128 stands for zero in the data rows.
Here is a table of points, one per row:
[136 158 151 125 162 188 132 144 127 158 102 144 171 114 125 119 147 112 162  95 125 123 118  89  99 104  75  87  94  67  56  29]
[125 128 151 157 143 108 149 139 174 145 130 116 126 139 118 148 113 112 118 112 123  86 116  79 123  36  81  74  68  56  77  57]
[137 153 122 123 124 146 123 148 134 129 110 144  98  99  88  53  83  52  93  78  27  89  84  69 121 116 128 126 125 152 122 161]
[118 127 113 116  66  75  44  77  86  98 141 102 160 144 119 130 141 139 144 114 162 119 130 150 171  94 153 137 151 144 131 140]
[183 227 142 132 166 115 179 144 153 169 169 117 126 134 130 146 124 135 107 152 122 138 142 114  73 105 126  88 107 108  37  62]
[113 137 161 137 153 165 154 171 181 132 120 164 178 144 176 155 121 200 173 102 141 159 163 136 150 139 173 155 177 149 139 146]
[ 88  99 125 111 158 140 172 159 126 139 142 180 152 157 148 155 140 122 137 186 170 143 135 145 157 160 143 136 157 122 154 162]
[ 93  88  89  65  73  89 126  94 112 142 158 139 158  95 145 150 130 134 157 153 159 129 139 130 139 135 137 155 136 159 144 111]
[ 96 109 170 156 128 135 113 169 138 117 139 150 111 108 164  93 128 139 123  94  90  73  68  88  51  76  48  84  58 108  92  70]
[149  93 158 139 163 119 125 122 120 109 146 102  73  77  70  93  70  95  64  69  86  53  78 111 130 149 130 148 162 107 147 143]
[115  87  96 106 165 139 130 165 164 177 128 150 149 120 141 168 194 149 139 153 149 123 161 128 142 147 180 127 164 177 132 134]
[121  76  83  65  72  77 101 180 117 155 128 126 133 161 125 155 124 154 165 125 125 157 147 167 161 126 100 142 113 172 171 120]
[112 137 102 121  73  83  46  99  96  82 126  98 101 113 139 135 165 124 142 141 153 136 136 153  94 163 147 139 154 114 133 151]
[ 98  95  65  86  72  74 136 115 145 111 132 184 131 148 164 134 142 125 143 133 142 151 158 145 139 159 141 115 106 149 156 149]
[110  90 164 121  92  49  77  91  88  73  80  79 149 135 153 141 135 114 124 152 126 172 113 156 112 115 172 143 147 136 132 139]
[128 140 112 151 136 136 135 100 111  81 100  58  88  59  86  80  90 118  77 102  73 123 127 142 162 115 162 149 102 150 146 130]
[235 215 200 156 146 161 172 161 126 144 134 146 123 177 151 150 154 159 113 133 135  80 132 153  99 114 125 103 113 104 115  80]
[ 88 139 117 150 142 161 167 152 139 137 186 143 148 168 150 163 136 167 144 105 153 145 187 135 193 154 146 145 129 142 156 157]
[132 138 132 153 172 141 166 168 195 138 131 154 146 182 155 137 156 165 176 132 183 142 128 157 143 146 147 178 179 129 124 162]
[135 158 116 146 117 111 115 131 111 116  54  66  85  53  66  82  74 130  91 137 131 130 133 146 133 148 130 127 124 127 144 164]
[178 131 162 152 182 126 154 168 119 126 166 146 120 145 139 121 118 140 129 130 124 114 123 110 116  92 114 100  75  56  50  52]
[120 141 166 152 161 145 160 172 144 159 166 161 151 172 154 149 167 148 152 127 135 178 132 168 156 173 163 120 132 207 132 145]
[ 73 124 154 170 164 134 166 116 146 188 158 165 155 156 137 144 144 156 164 152 155 145 144 182 119 152 175 164 138 124 158 149]
[107 159 153 186 156 138 166 153 168 151 136 153 162 164 175 161 194 146 144 154 107 133 169 141 182 160 128 164 167 151 157 134]
[128 146 173 110 127 114  99  83 124  98  75  75  61  80  49 100 120 120 147 111 121 133 109 156 148 119 142 130 127 134 149 162]
[133 121 141 151 117 121 112 101  83  95  92  38  79  78  81  76 157  96  90 111 135 155 150 126 132 131 155 108 150 149 108 162]
[156 128 121 128 164 115 126 142 123  92 111 123 142  46  72  93  61  48  67  87  69 126  81 108 108 125 129 163 139 146 125 151]
[ 80 107 125 125 133 165 145 138 155 130 169 179 183 137 139  93 144 187 124 170 138 174 163 172 142 131 123 122 157 151 152 165]
[ 99 121 154 131 175 154 135 186 143 179 155 121 163 135 161 169 128 154 167 194 160 134 143 118 155 149 174 121 140 156 176 153]
[ 84 130 155 116 155 172 150 170 137 144 161 165 153 175 145 131 172 138 133 165 137 155 165 163 156 132 138 164 163 141 146 153]
[120 139 103  93 118  93  90  75  41  91  91 142  85 122 111 127 133 124 161 171 124 129 142 145 135  85 165 175 119 129 136 151]
[ 97 159 124 148 150 127 160 127 126 129 148 133 146 109 144 134 133 121  95  91 110 102  51  97 117  87  67  33  74  66  75  77]
[ 92 121 112 114 144 157 126 174 147 142 176 188 114 120 128 179 176 172 144 113 165 180 121 122 154 144 156 159 161 147 168 128]
[119 101 110  82  68  69  99  68  82 142 119 122 112 140 153 115 145 179 127 148 127 125 112 126 127 179 166 173 111 146 112 134]
[115 125 134 169 120 156 174 179 126 154 167 159 149 137 142 143 166 156 177 166 171 137 159 114 143 164 133 145 153 139 151 189]
[142 131 133 122  97 112 108  70  70  80  71 100  83  91 127  77 125 137 149 156 123 169 138  92 159 105 145 131 148 131 177 131]
[139 112 164 132 137 131 139 108 134 155 125 123 121 137 115  92  98 112  33  47  87  90  64  27  57  81  87  98 122 130 174 143]
[141 100 142 155  97 166 142 136 140 115 134 143 138 114  99 176 124 106  90 108  44  76  73  78  56  57  71  70  67 108  88 136]
[129 143 158 102 135 153 128 111 138 117 125  75  98 114  93  64  65  44  80  64  92  96  69 120 122 143 108 139 162 141 149 131]
[104 112  96  71  81 107  42  94 123 111 134 141 144 149 114 154 118 154 139 136 132 148 184 125 104 155 152 115 154 139 154 123]
[ 75 114  67  94 102  62 100 123  99 118 154 150 163 148 128 153 138 131 128 151 132 143 142 132 166 154 141 126 169 117 125 139]
[112 117  81  66  64  79  85 117 117 111 128 156 125 176 128 111 141 140 115 180 144 134 127 146 155 142 122 153 140 135 148 129]
[102 151 110 145 153 150 118 127 142 130 134 133 148 156 120 111 115  87  93 116 110  87  70  47  64  85  78  75  51  95  82  94]
[123 148 149 126 147 113 115 155 107 139 108  88  87  88 102  51  67  62  94  86  77  68 116 103  96 141 146 152 123 161 134 139]
[148 127 147 136 154 159 190 139 145 119 126 102 145 166 101 140 112 135 160 118  96 132 117  86  69 105  78  83  74  53  78  43]
[136 133 117 114  90 103  95  98  50  86  89  88  76 104 140 102 145 110 152 134 167 133 143 116 145 151 126 148 132 130 150 135]
[149 140 120 161 101 141 152 140 100 116  94 107 110 117  81  96  41  20  87  61 114  88 105 110 110 113 159 127 114 143 156 144]
[127 125 137 158 118 112  94  88 125  87  90  89  41  92  66  82  85  97 132  93 148 157 174 127 137 135 115 163 114 153 114 144]
[155 132 113 137 137 163 114 129 129 114 107  99  89  99  82  51  72  82  55  73 105  61 116 137 127 110 132 131 147 136 145 150]
[117  62  75  80  85 120 158 106 154 160 160 114 157 145 143 113 180 147 143 165 118 142 152 148 142 130 128 141 165 160 139 134]
[ 86 125 105 174 156 154 150 123 162 185 135 144 152 161 147 170 160 128 159 160 146 140 144 163 120 163 152 163 165 152 139 138]
[133 129 164 147 102 104 162 130 103 118 122 139  95  83  36  74  68  72  76  91  75  89 115 103 104 138 115 127 187 129 158 120]
[146 125  95 126 162  98 100 114  47  65  60  75 118  93  70 115 136 153 117 111 132 115 156 154 141 182 108 117 123 153 139 148]
[120  67 111  60  99  80  98  55 119 145 146 135 160 116 132 135 132 134 161 130 160 130 141 167 149 164 113 134 116 130 129 167]
[ 79 108 104 124  84 145 134 156 164 152 166 147 122 128 188 189 142 116 129 158 134 146 140 139 184 137 152 153 152 142 140 147]
[118 126 134  69  93  95  65  69 117  72 100  93 129 130 105 167 138 130 146 125 122 149 156 120 150 158 149 133 117 132 152 139]
[145 105  88 107 104  72 132  59  84  48 103 111 100 132 129 155 120 151 152 133 151 148 101 117 132 144 140 137 148 178 134 121]
[129  77 122 111 167 139 175 144 165 142 143 159 183 131 161 134 179 101 153 138 185 139 186 173 125 104 148 146 137 170 161 151]
[125 100 121 176 162 189 145 130 161 157 178 136 151 183 117 150 129 166 170 180 140 167 120 172 155 151 148 155 105 171 170 138]
[ 95  65  49 136  85 121 110 146 137 158 136 157 157 145 136 121 138 152 160 139 167 150 123 144 115 151 172 142 161 131 131 130]
[215 188 190 169 131 169 141 145 160 159 133 149 159 130 145 111 123 140 151 153 136 119  94 123 157 139  91  66 103 118  68  72]
[228 184 159 173 171 153 135 136 169  96 180 177 139 125 143 116 154 114 148 135 146 103 116 121 110 109 143  96  76  82 113  57]
[143 147  91 114 151 168 136 126 158 143 138 105 117 123 141 119 131 115 124  85  44  54  62  73  41  58  68  91  80  75 125 162]
[ 94  94 125  85 133 166 156 162 164 140 126 130 157 192 154 160 149 127 109 139 177 181 127 145 139 162 154 177 124 124 150 156]
[146 140 159 142 156 156 130 145 141 148 144 128 150 122 121 135 137 122 106 155 129  91 109  90 113 107  41 117  73  69  33  61]
[255 202 199 176 160 136 135 154 168 160 141 167 135 150 125 151 139 122 141 148 141 159 120 107 143 121  82 105 103  97  97 134]
[172 185 159 155 151 148 144 139 151 153 151 129 150 122 163 108 166 129  90  98 121 162 117 135 100 100 100 126  62  71  84  36]
[107 170 145  97  99 135 142 103 125  43  72  73  83  43  86 110  86 131 101 147 163  90 129 130 133 148 150 134 125 150 131 137]
[100  72  81  76 109 131 119 166 146 143 165 140 124 143 153 139 124 175 155 141 139 150 140 150 152 127 162 145 166 122 107 166]
[136 121 124 134 163 132  93  83  76  92  85  65  41  73 136 110  81 100 104 155 120 146 157 139 124 133 122  97 174 140 167 118]
[130 117 140 171 157 135 143 139 145 132 108 171 111 158 130 120 108 133 103 112  97 109 138  86  88  80  89  67  82  38  44  75]
[160 145 174 149 115 186 161 162 104 169 129 144 119 127 125 153 132 114 136 105 121 127 115 149 107 106 126  48  70  47  54  59]
[239 218 187 188 164 154 131 140 142 152 164 139 177 134 151 150 109 145 141 137 124 145 133 108 113 119 110 127 110  82 111 101]
[105 141 137 158 143 162 168 138 167 158 163 147 139 144 179 185 135 130 173 149 128 146 145 187 136 184 126 138 168 156 144 151]
[110 124 147 159 147 172 154 141 147 171 166 154 160 156 168 171 116 175 115 154 162 144 178 139 150 128 133 195 151 180 127 139]
[136 112 105  85  94  85  81  90  74  87 107  97 116 142 142 150 141 123 156 132 135 153 146 122 126 141 113 161 156 148 108 161]
[142 108  71  71  90  92  85  75 102 119  93 115 148 138 175 142 109 162 122 137 121 125 149 150 153 150 149 118 146 130 138 144]
[ 97  80  94 137 122 100 138 156 177 172 144 137 144 144 150 138 176 143 145 152 127 146 144 132 167 160 166 143 117 123 185 140]
[100 160 119 136 148 108 136 149 135 154 140 124 119 126 126 117  89 106 101  74 105  68  54  81  71  22  53  60 107 118 114 139]
[115 110  97  92  79  91  57  91 102 111  89 140 122 132 145 156 147 145 138 120 141 117 148 159 133 137 123 136 144 115 161 150]
[145 129 111 135 118 120 106  82  74  92  20  99  79 101 108 123 122 122 127 127 138 142 112 156 146 115 106 165 168 147 135 124]
Along one direction, these points spread out more than along any other. Take the direction at right angles to it along which they spread out most. Go by this last direction. How far along it is each point below, from 0 to 99? The average is 50, and the first point in the table lies past the average. One standard deviation of the points above along it is 16.
[ 73 124 154 170 164 134 166 116 146 188 158 165 155 156 137 144 144 156 164 152 155 145 144 182 119 152 175 164 138 124 158 149] 65
[145 105  88 107 104  72 132  59  84  48 103 111 100 132 129 155 120 151 152 133 151 148 101 117 132 144 140 137 148 178 134 121] 32
[132 138 132 153 172 141 166 168 195 138 131 154 146 182 155 137 156 165 176 132 183 142 128 157 143 146 147 178 179 129 124 162] 68
[136 133 117 114  90 103  95  98  50  86  89  88  76 104 140 102 145 110 152 134 167 133 143 116 145 151 126 148 132 130 150 135] 29
[128 146 173 110 127 114  99  83 124  98  75  75  61  80  49 100 120 120 147 111 121 133 109 156 148 119 142 130 127 134 149 162] 27
[137 153 122 123 124 146 123 148 134 129 110 144  98  99  88  53  83  52  93  78  27  89  84  69 121 116 128 126 125 152 122 161] 36
[120 139 103  93 118  93  90  75  41  91  91 142  85 122 111 127 133 124 161 171 124 129 142 145 135  85 165 175 119 129 136 151] 31
[115  87  96 106 165 139 130 165 164 177 128 150 149 120 141 168 194 149 139 153 149 123 161 128 142 147 180 127 164 177 132 134] 60
[102 151 110 145 153 150 118 127 142 130 134 133 148 156 120 111 115  87  93 116 110  87  70  47  64  85  78  75  51  95  82  94] 58
[ 80 107 125 125 133 165 145 138 155 130 169 179 183 137 139  93 144 187 124 170 138 174 163 172 142 131 123 122 157 151 152 165] 61
[235 215 200 156 146 161 172 161 126 144 134 146 123 177 151 150 154 159 113 133 135  80 132 153  99 114 125 103 113 104 115  80] 72
[133 121 141 151 117 121 112 101  83  95  92  38  79  78  81  76 157  96  90 111 135 155 150 126 132 131 155 108 150 149 108 162] 27
[123 148 149 126 147 113 115 155 107 139 108  88  87  88 102  51  67  62  94  86  77  68 116 103  96 141 146 152 123 161 134 139] 31
